Each named turn below is shown by a few rows before and after it. Which turns, in which order, take the first row of each later pair to the second? The first pair is answered.
turn q_191:
[-124, 55, -140, 192, -54, -103, -98, -118, -370, 5, -492, -27, -114, 11, 318, 281, -276, -95, -446, -421, 349, -183, 89, 168] => [76, -227, 476, 335, 56, -194, 143, -244, -456, -161, -102, -227, -445, 102, -26, 251, -170, -211, -142, -129, -66, -78, -166, 136]
[252, 233, 30, -87, -222, -272, -4, -71, -65, 50, 36, -200, -124, -2, -4, -26, 58, -82, 42, 84, -238, -170, 73, 115] => [188, 248, -100, -132, -177, -252, -103, -8, -37, 111, 2, -163, -54, -26, 125, -39, -38, 18, 41, 126, -124, -180, 146, 162]
[91, 89, -141, -142, 147, -41, -145, 117, -64, -50, -30, -67, 99, 140, 291, -89, 320, -33, 126, 93, 19, -10, -86, -44] => [172, 85, -91, -99, -20, 6, 167, 30, -89, -118, -134, -49, 225, 42, 160, -42, 247, -92, 95, -103, 159, 46, 48, -81]
turn q_539:
[120, 83, -96, -114, 20, -132, 127, -343, 64, 134, -27, -43, 298, -96, -85, -141, 111, -6, 345, -247, -105, 112, 19, 72] => [-33, -69, 61, -41, 166, -17, -98, -362, 214, 229, 133, 6, -71, -132, -170, -187, -8, 100, 266, 35, -320, 172, -141, 82]
[37, -95, 146, -29, -207, -129, 79, -67, 53, -309, -276, 174, -242, 10, 3, -57, -373, -55, -62, 108, -33, -96, 178, 144] => [-75, -331, 10, 120, 144, 62, -192, 104, -75, -213, -158, 331, -292, 110, 137, -17, -65, -168, -112, 158, 106, -29, 141, 75]
[-124, 48, 37, -95, 103, 106, -195, 29, 131, 169, 78, 127, -190, -31, 102, -93, -301, 156, -171, 148, -183, -118, -17, 34] => [13, 90, -262, -30, 140, 78, -144, 209, -101, 20, -61, 132, 178, 110, 304, -1, 174, -35, -8, -106, 115, -126, -48, -30]
turn q_520:
[22, -90, 237, -53, 8, 178, 185, -153, 9, 97, 188, -95, -19, -79, -321, -69, -203, 98, -116, 102, -149, 273, -48, -60] => [104, -114, 316, 3, -47, 59, 189, -109, -66, 12, 204, -133, -78, 82, -251, -57, -56, 30, 61, 179, -307, 111, -189, -33]
[-338, 293, -502, -179, 45, -36, -285, 138, 185, 180, -150, 302, 141, -44, 335, -119, -259, 277, -395, 79, 143, -205, 230, 109] => [-278, 505, -463, -321, -197, -237, -115, 29, 187, 258, -61, 42, 299, -131, 192, -283, -341, 366, -190, 39, 31, -237, 203, 116]
[40, 23, -80, -87, -65, 90, -24, 8, -47, 178, 171, -248, 11, 82, -233, 32, 141, -30, 310, -113, 46, -155, 67, 47] => [28, -73, -20, 11, 14, 144, -158, 110, -100, 117, 136, -97, -87, 181, -122, 85, 226, -93, 288, -102, 12, -135, 42, 87]
Then:
Between the rows of a pair lie 2 to 3 turns.
[-252, -194, -265, 1, 391, 339, 68, 242, -293, 191, 30, 163, -24, -108, 38, 387, 90, 145, -234, -343, 425, 410, -136, -106] => [72, -13, 32, -71, -24, 162, 633, -88, -341, -95, -58, -225, 121, -273, -282, 323, 14, 58, -17, -425, 252, 390, -112, -105] | q_191 then q_539
[-137, -199, -307, 113, 378, 238, -169, 82, -137, 17, -14, 283, -9, 110, 218, -59, 315, -10, -24, -98, 287, 84, 18, -44] => [173, 32, -25, 144, -37, -78, 9, 92, -212, -360, -257, 115, -159, 263, 411, 11, 226, -203, 126, 28, -29, -262, 80, 39] | q_539 then q_520 then q_520
[77, 293, 220, -183, -362, -225, -30, -123, 254, 19, -121, -197, -229, -60, 7, -17, -323, -6, 187, 141, -313, -213, -9, 98] => [272, 173, 151, -34, -136, -213, 53, -11, -38, -139, -110, -371, 87, 173, 145, 76, 308, -355, 504, -86, -141, -151, -74, 11] | q_539 then q_539 then q_191
[108, -115, 325, 392, 130, 150, -172, -159, -123, -65, 73, 18, -317, -84, -91, 13, -53, -261, 149, 88, -395, 226, -289, 90] => [230, 427, 53, 121, -412, -119, 26, -157, -66, -102, -201, -194, 220, -183, 23, -113, -158, -200, 223, -191, -344, -16, -64, 137] | q_539 then q_191 then q_539
[-255, 200, 72, -228, -194, -14, 291, -515, 152, 357, 252, -515, 51, -399, -427, -441, -311, 476, 290, 170, -394, -23, -230, 223] => [-479, 362, -383, -154, -129, -40, -382, -115, 323, 386, -223, 172, -153, -218, 364, -226, -502, 474, -195, 218, -173, -346, -4, 527] | q_520 then q_191 then q_539
[-149, 92, 434, -178, -81, -358, 200, 75, -75, 28, 203, -446, 208, 160, -79, -147, 25, 333, 332, 268, -120, 27, -173, -120] => [-212, 289, -95, -216, -136, -183, 97, 182, -47, -21, -426, -48, 466, 163, 219, 59, -58, 297, -67, -132, 413, -10, 297, -51] | q_520 then q_191 then q_520
[-145, -270, 224, 18, 138, -97, -550, 107, 163, -171, 397, -86, -395, 286, -29, -137, 10, 286, 69, 485, -381, -72, -6, 3] => [-23, -519, 369, 210, 131, 151, -133, -130, 160, -347, 217, -17, -426, 35, -495, 35, -144, 226, -179, 170, -90, 301, 263, -134] | q_520 then q_191 then q_191
[-188, -175, -138, 34, 72, 147, 102, 129, -26, -158, -38, 45, 78, -221, -244, 149, 43, -79, 7, -189, 429, 279, 290, -128] => [-211, -335, 40, 11, 214, 150, -15, 81, 0, -18, 281, -103, -126, -217, -387, 64, 108, -5, 116, 76, 233, 301, 37, -163] | q_191 then q_520
[37, -47, -18, -173, 12, -149, 235, -112, -76, 157, 260, -254, 423, -120, -218, -484, 416, 151, 258, -372, 79, -90, 4, -263] => [-72, -180, 18, -52, 292, -122, -219, 188, -79, 157, 337, 0, 153, 122, 128, -493, 569, 43, 253, -126, -55, -236, -220, -206] | q_191 then q_520
[-232, -281, 209, 255, 30, -21, -86, 26, 57, -160, 5, 72, -435, 64, 156, -14, -147, -111, -155, 225, -185, 88, -156, -61] => [-64, -360, 100, 309, 67, 105, 86, 35, -72, -319, -215, 84, -211, 80, 78, 132, 83, -243, -151, -108, 104, 195, 88, -104] | q_191 then q_191 then q_539
[227, 7, 89, -105, 20, -217, 171, -46, 24, 126, 517, -309, -27, 34, -199, -195, 148, 37, 235, 177, -97, -38, -86, -172] => [46, 330, -233, -266, -139, -240, 30, -116, 232, 291, 260, -126, 55, -110, -82, -218, -263, 280, -106, 73, 96, -102, 173, -54] | q_539 then q_191 then q_539
[-78, 117, -464, -257, -92, -109, 243, -118, -74, 197, 61, -78, 330, 70, 16, -326, 163, 178, 333, 93, 98, -3, 68, -27] => [-117, 74, -337, -245, -225, -74, 295, -283, 63, 241, -5, -2, 116, -89, -133, -298, -202, 289, 59, 106, 48, 86, 187, 27] | q_539 then q_191
